(in the rows, 128 means zero)
Each path below is one point turned by a fixed rotation once a step. After each direction that follows a path, write how fast that rotation turns it, in degrees each step (0 if it stays still).
Each turn is a multiple of 5 degrees from 10 to 175, or 0.
Each row of a path follows its step; steps can be skipped.

step 0: [128 132 126 125 131 129 118 116 139 133 125 126 132 134 128 128 127 132
 121 120 133 116 123 122 130 118 128 130 124 131 135 127 123 127 128 135
 125 137 127 122 125 126 127 121 130]
step 1: [123 137 130 126 134 128 130 127 128 129 134 122 131 131 132 116 127 131
 120 124 117 133 123 131 120 127 124 121 135 128 133 134 126 120 134 129
 116 137 125 135 127 130 128 126 126]
step 2: [120 140 135 130 133 127 127 130 124 130 129 130 124 137 129 128 131 128
 128 134 130 124 116 131 124 129 120 129 117 116 130 127 129 128 120 127
 126 137 124 125 129 124 126 135 135]
step 3: [117 120 129 137 125 127 125 121 127 126 129 130 127 135 126 127 120 141
 125 119 121 122 133 129 124 122 126 127 130 116 128 130 134 120 127 128
 126 126 119 120 127 130 123 133 128]
step 4: [125 126 129 129 124 120 127 127 123 120 128 122 128 124 119 121 129 129
 133 129 120 131 127 120 122 123 123 124 128 129 124 119 138 134 121 119
 120 137 121 135 133 127 129 132 123]
step 6: [130 126 128 128 125 121 127 131 117 127 124 136 123 126 127 120 119 132
 136 122 134 131 135 123 124 132 139 130 134 130 135 130 128 127 128 129
 121 118 120 131 127 125 132 139 127]
step 7: [133 130 136 131 123 119 128 142 132 127 129 127 132 129 135 129 128 131
 139 135 131 127 136 123 125 127 127 124 123 133 119 128 135 133 127 127
 133 122 121 130 122 126 138 122 125]
step 8: [134 127 132 135 123 128 126 124 126 132 132 126 126 119 131 132 129 123
 116 123 135 121 136 120 128 130 127 133 123 140 133 128 124 130 124 122
 132 119 124 125 117 126 128 125 127]
step 9: [134 122 132 127 132 118 131 136 121 137 129 118 133 123 132 129 127 123
 122 128 130 138 131 133 130 133 136 126 131 142 124 127 127 117 132 132
 125 132 125 130 127 131 134 129 133]
Speeds:
[128 131 130 128 126 129 128 127 129 126 128 130 127 126 127 130 130 126
 126 132 130 128 126 129 129 128 127 130 126 126 128 127 127 129 128 127
 130 128 125 126 126 129 128 128 125]
130

step 0: [140 123 137 126 122 137 129 121 121 126 132 126 122 132 128 132 133 126
 136 133 133 127 128 120 118 138 124 128 124 124 130 129 135 118 130 135
 123 113 125 132 127 123 133 130 125]
step 1: [138 129 122 135 126 130 121 127 138 134 119 135 129 134 119 118 133 126
 125 125 129 124 129 121 125 129 123 137 123 126 125 132 133 119 123 127
 132 120 128 134 115 129 119 124 130]
step 3: [132 117 126 122 133 127 129 123 135 130 119 123 134 128 129 128 134 116
 137 128 127 127 126 132 133 142 136 124 131 129 120 116 128 132 131 129
 124 130 126 121 124 127 116 125 130]
step 4: [125 118 120 128 124 134 129 132 124 120 129 127 135 114 128 130 129 128
 125 121 146 121 122 131 131 134 130 127 128 123 127 127 129 126 126 116
 128 130 127 121 116 136 129 129 129]
step 5: [136 127 132 136 126 144 135 124 129 128 132 137 121 122 132 127 125 123
 129 119 127 127 127 131 133 129 127 133 132 141 127 120 120 135 129 127
 126 127 123 123 123 130 139 126 138]
step 6: [134 129 134 119 134 134 137 137 128 122 122 135 121 123 129 134 120 122
 123 132 124 130 123 124 126 138 120 129 125 134 128 129 138 119 127 119
 130 129 120 131 129 126 130 114 128]
step 7: [129 128 138 122 133 136 125 123 135 120 137 120 125 135 133 130 129 128
 129 127 124 123 131 122 128 126 126 126 117 125 127 125 127 116 120 122
 130 116 124 132 114 124 131 130 133]
step 8: [129 125 129 135 137 125 130 125 131 132 121 129 124 127 129 121 127 135
 129 133 128 133 119 119 117 128 129 142 130 122 130 118 137 128 128 126
 129 115 125 132 122 131 122 134 137]
step 9: [122 128 129 125 127 131 128 132 133 128 126 130 133 128 127 124 134 131
 115 124 131 130 128 113 132 135 129 124 135 125 115 125 128 129 126 132
 117 113 135 125 127 124 119 121 132]
Speeds:
[128 127 131 128 127 127 129 125 129 130 131 127 124 128 129 127 126 126
 130 129 129 129 131 130 127 130 129 131 128 125 127 129 124 129 130 129
 128 127 128 127 129 129 129 128 128]
145

step 0: [128 127 146 127 128 130 134 134 125 128 122 120 129 130 119 128 128 140
 137 124 125 133 132 135 131 127 121 125 129 130 125 132 140 131 120 121
 125 122 133 126 120 131 130 129 132]
step 1: [112 118 138 121 132 115 132 131 132 133 122 129 134 134 130 122 119 134
 130 132 127 129 130 140 129 130 133 129 131 126 121 124 125 133 132 123
 130 128 129 124 127 135 122 128 132]
step 2: [134 125 137 122 120 121 135 132 133 119 123 122 136 132 131 128 128 130
 135 139 129 124 128 126 131 127 131 131 130 134 115 131 137 115 127 119
 130 123 132 122 130 125 125 129 132]
step 3: [127 128 139 126 128 126 129 128 135 134 121 120 139 126 121 126 131 139
 125 117 122 128 123 132 132 128 126 125 133 135 126 123 130 124 128 116
 129 131 127 112 124 137 132 131 125]
step 5: [122 139 134 130 123 129 138 127 130 124 120 120 132 128 127 128 131 132
 137 130 129 134 133 135 132 129 126 126 131 136 118 129 134 127 129 110
 130 119 129 134 134 128 129 138 130]
step 6: [122 128 133 126 124 128 133 134 136 128 120 130 132 128 130 116 121 145
 125 120 123 123 126 141 133 140 125 135 130 129 129 128 128 126 126 126
 129 125 131 122 134 135 125 131 130]
step 7: [120 120 135 126 130 132 124 122 127 118 127 121 129 134 138 127 113 133
 134 126 127 122 125 132 135 127 134 128 126 133 119 126 136 119 121 119
 127 129 131 126 126 121 126 135 131]
step 8: [115 124 128 127 122 122 134 132 135 129 125 119 134 129 123 132 133 126
 130 122 122 126 130 137 130 131 121 127 130 128 127 122 140 119 122 114
 134 130 127 125 136 132 133 134 127]
step 9: [125 124 134 120 126 127 131 129 135 123 127 122 134 124 131 129 117 137
 123 119 134 128 140 134 132 136 126 123 136 126 127 132 137 125 122 129
 126 121 126 119 129 129 122 126 139]
Speeds:
[128 132 130 126 127 130 127 130 126 127 131 125 128 128 127 127 128 127
 129 128 129 129 129 126 129 123 127 131 125 129 127 127 128 128 127 128
 127 126 127 127 128 126 128 129 128]
145
[126 127 127 129 129 129 128 125 129 127 128 130 128 132 127 127 123 128
 127 129 130 127 129 124 126 125 130 128 128 127 124 129 128 128 128 128
 129 128 128 128 129 129 128 128 128]
130
[128 131 131 127 129 129 129 129 127 127 126 130 127 128 129 128 129 128
 128 127 127 131 131 127 127 129 127 129 131 127 129 130 127 132 127 128
 126 128 128 132 128 130 128 131 130]
70

step 0: [133 128 133 118 139 127 135 134 129 121 135 130 134 141 121 132 121 135
 123 126 132 120 132 131 127 124 129 124 136 125 139 123 127 125 126 133
 120 133 123 130 124 131 131 120 119]
step 1: [135 140 129 115 125 135 127 130 128 135 135 123 135 130 129 122 129 124
 119 134 121 130 140 129 131 120 125 123 130 123 125 127 133 122 128 129
 125 134 123 134 129 122 143 126 131]
step 3: [142 127 131 122 133 123 126 125 128 124 121 130 123 132 119 121 129 140
 122 125 124 132 135 130 124 122 136 121 126 130 129 123 140 130 119 133
 135 137 124 122 121 127 134 125 129]
step 4: [132 125 126 131 125 120 131 142 131 128 129 123 125 127 127 125 119 135
 119 134 123 129 131 115 128 124 129 121 135 132 116 126 137 119 124 130
 128 123 128 138 125 130 136 122 126]
step 5: [132 128 135 131 132 131 128 124 124 128 116 120 125 142 119 127 133 128
 131 134 118 121 128 122 125 133 128 118 135 133 124 125 129 118 121 125
 128 122 123 123 138 125 135 125 127]
step 6: [133 125 121 134 123 131 124 131 129 133 134 121 127 130 126 132 128 144
 134 121 118 120 138 137 121 129 130 124 131 132 123 125 143 125 122 127
 127 130 124 130 132 121 124 122 129]
step 7: [142 129 132 125 127 122 124 139 126 138 124 133 123 129 118 129 119 127
 140 123 129 127 121 127 133 128 130 129 135 128 125 123 133 124 117 123
 125 129 125 138 138 131 130 123 132]
step 8: [132 129 123 121 124 129 135 128 135 123 118 127 133 122 124 130 130 126
 130 124 124 123 126 128 118 137 132 126 132 119 125 112 134 117 128 130
 134 125 122 135 138 123 130 125 126]
step 9: [132 131 132 129 125 119 116 134 120 137 129 126 127 116 123 141 131 134
 127 133 123 131 125 126 120 131 129 124 128 124 130 123 134 121 126 127
 130 122 128 124 133 114 129 135 138]
Speeds:
[126 127 131 132 131 126 130 128 128 128 130 127 127 130 130 129 128 128
 127 127 124 126 129 128 130 126 129 128 129 130 127 129 127 125 128 129
 129 127 128 126 129 128 126 127 128]
60
[128 128 124 130 127 128 128 131 133 129 128 127 127 127 127 130 128 128
 126 130 130 128 129 128 129 127 127 128 128 126 126 130 130 128 130 130
 127 127 128 126 129 126 125 125 129]
155

step 0: [136 120 137 123 134 127 130 130 129 124 127 134 120 127 131 116 121 123
 135 130 129 131 130 118 127 123 134 132 121 135 128 122 132 133 139 123
 125 128 123 126 123 133 120 143 128]
step 1: [129 136 126 127 137 130 130 123 135 120 119 128 127 134 126 126 123 131
 131 132 123 114 123 134 123 118 136 122 129 117 125 122 132 125 130 114
 122 121 127 127 121 131 126 135 122]
step 2: [126 136 123 125 127 129 126 137 126 134 121 122 130 136 127 123 122 124
 134 120 132 121 118 114 125 123 125 119 122 117 131 127 128 120 123 130
 123 124 140 132 126 130 124 120 130]
step 4: [138 136 132 130 132 120 126 125 142 122 127 130 133 129 123 131 119 134
 134 131 132 131 132 129 131 122 130 128 132 130 131 122 122 125 129 127
 118 119 123 128 127 141 131 144 125]
step 5: [126 129 121 123 137 115 122 127 140 121 127 132 125 120 117 119 123 125
 128 124 126 126 121 122 129 128 122 124 118 120 129 127 137 120 123 121
 118 128 128 134 128 131 121 126 129]
step 6: [115 137 127 127 136 126 132 138 119 128 124 129 120 133 117 127 125 127
 124 132 130 122 132 124 127 125 126 119 134 136 124 125 128 124 116 119
 129 125 137 137 133 128 124 125 128]
step 7: [128 137 136 127 129 129 123 139 132 133 126 131 128 129 123 127 122 123
 136 124 140 128 136 132 126 123 121 132 133 141 131 116 114 123 133 135
 128 127 130 128 130 140 126 126 129]
step 8: [124 127 134 133 136 121 125 128 140 126 129 134 126 126 124 119 118 123
 132 121 127 133 122 131 123 133 125 132 136 131 125 128 138 125 132 130
 123 128 108 132 123 137 127 128 131]
step 9: [125 131 127 128 139 127 127 132 133 123 130 122 131 133 116 124 130 128
 124 123 122 123 133 128 123 136 128 114 137 127 134 125 128 124 112 118
 122 128 122 129 120 122 128 136 135]
Speeds:
[130 128 127 127 131 130 127 130 129 128 125 128 127 130 128 127 126 127
 129 125 130 129 128 129 127 126 128 126 127 131 128 127 131 129 124 127
 126 127 127 129 128 131 128 129 127]
0
[128 128 129 128 131 128 128 124 128 127 124 130 129 127 129 125 130 128
 130 128 127 128 126 131 128 128 126 129 128 127 125 131 125 128 127 130
 127 128 127 127 129 130 127 130 129]
100

step 0: [130 124 122 118 140 125 134 129 128 124 134 129 128 128 124 125 121 129
 133 125 133 134 129 124 126 128 124 135 126 129 115 139 129 130 132 116
 122 123 130 128 125 125 117 130 128]
step 1: [127 127 122 133 125 129 132 135 137 125 129 128 125 134 132 127 120 141
 130 124 126 132 124 127 124 138 139 128 130 126 124 139 129 119 132 137
 126 123 126 135 120 121 135 124 129]
step 2: [126 124 131 119 122 125 133 129 121 130 127 133 131 127 127 127 129 128
 131 125 130 128 121 132 136 134 134 130 129 125 122 114 128 118 133 130
 120 123 119 125 121 118 121 132 137]
step 3: [125 127 132 131 128 137 127 124 124 124 122 137 125 128 139 134 131 135
 142 131 119 130 118 131 126 132 126 127 119 127 121 124 122 132 121 127
 123 120 125 127 130 127 136 134 124]
step 4: [124 132 129 129 126 121 132 128 121 136 125 130 116 125 128 132 137 126
 129 126 118 134 127 125 125 124 133 138 128 124 136 132 130 126 119 132
 130 125 127 120 138 117 117 133 127]
step 6: [133 126 122 133 135 132 140 127 134 131 131 121 124 125 122 127 138 122
 132 124 122 122 132 119 122 143 138 131 125 123 123 132 127 124 132 129
 124 136 132 126 128 127 129 123 127]
step 7: [124 123 120 138 133 123 129 133 122 120 132 132 133 132 124 120 127 131
 127 126 131 134 129 126 130 126 135 132 115 130 125 117 125 123 132 129
 130 130 118 127 128 125 126 113 124]
step 8: [129 125 128 125 132 132 123 131 134 134 125 132 129 124 131 123 120 134
 123 122 118 134 128 124 129 142 126 121 128 126 119 121 124 134 134 123
 122 121 124 125 136 128 120 125 122]
step 9: [123 135 124 122 119 120 121 131 135 125 133 136 125 123 135 133 128 120
 132 123 123 129 125 129 130 129 137 126 129 126 132 125 122 126 126 143
 131 117 125 131 133 129 130 121 122]
Speeds:
[126 128 133 128 129 124 128 126 126 129 130 129 129 130 127 125 125 127
 128 129 128 127 126 129 128 129 129 127 129 128 129 126 128 130 129 123
 127 129 128 128 128 127 127 127 130]
135

step 0: [129 125 125 123 132 128 118 126 135 120 130 125 122 127 127 128 132 125
 133 122 130 133 126 120 128 123 127 133 126 127 130 133 131 122 127 129
 120 121 129 129 129 137 113 121 130]
step 1: [132 125 132 128 127 131 126 129 135 132 123 124 121 126 131 131 138 130
 132 131 125 137 128 135 132 125 137 124 127 122 118 131 131 127 125 124
 135 131 130 142 132 131 134 125 125]
step 3: [133 128 127 131 133 127 129 137 123 130 121 123 128 130 133 134 126 133
 135 129 131 128 133 126 125 122 141 125 130 123 128 125 137 127 122 124
 127 115 124 121 131 126 128 127 121]
step 4: [133 124 127 122 139 129 127 130 132 124 125 134 137 126 130 132 132 126
 136 120 132 131 126 135 130 126 129 128 138 134 129 134 125 115 132 131
 129 130 133 129 126 133 123 126 123]
step 5: [130 126 127 129 128 128 130 129 137 124 119 121 122 132 133 130 133 119
 138 127 119 135 123 122 133 129 126 133 119 125 123 127 138 128 125 134
 126 127 126 128 128 127 126 123 124]
step 6: [133 123 128 132 128 135 125 122 136 134 130 128 131 129 139 123 137 134
 134 127 134 132 132 127 132 128 129 127 125 123 126 137 127 126 134 120
 128 122 133 132 132 132 123 124 136]
step 7: [129 124 131 128 130 127 126 136 123 131 117 128 127 126 131 125 138 133
 127 129 126 133 136 128 138 128 130 126 131 129 121 127 126 128 119 135
 137 126 117 122 130 132 127 130 126]
step 8: [133 125 121 126 134 126 134 132 128 129 125 135 128 130 130 124 132 125
 131 132 134 122 128 131 134 126 133 130 135 119 129 125 132 124 135 123
 116 121 129 121 127 130 120 124 119]
step 9: [126 130 132 129 131 126 120 130 135 124 122 135 126 128 134 133 130 120
 135 123 125 134 131 128 125 124 130 130 131 137 127 129 133 121 120 132
 129 116 135 129 137 132 132 128 123]
Speeds:
[130 130 128 129 126 128 127 129 126 128 127 130 127 129 129 128 127 129
 128 129 128 131 126 126 129 129 130 128 126 128 130 128 122 128 127 128
 127 129 132 127 128 127 128 125 127]
0
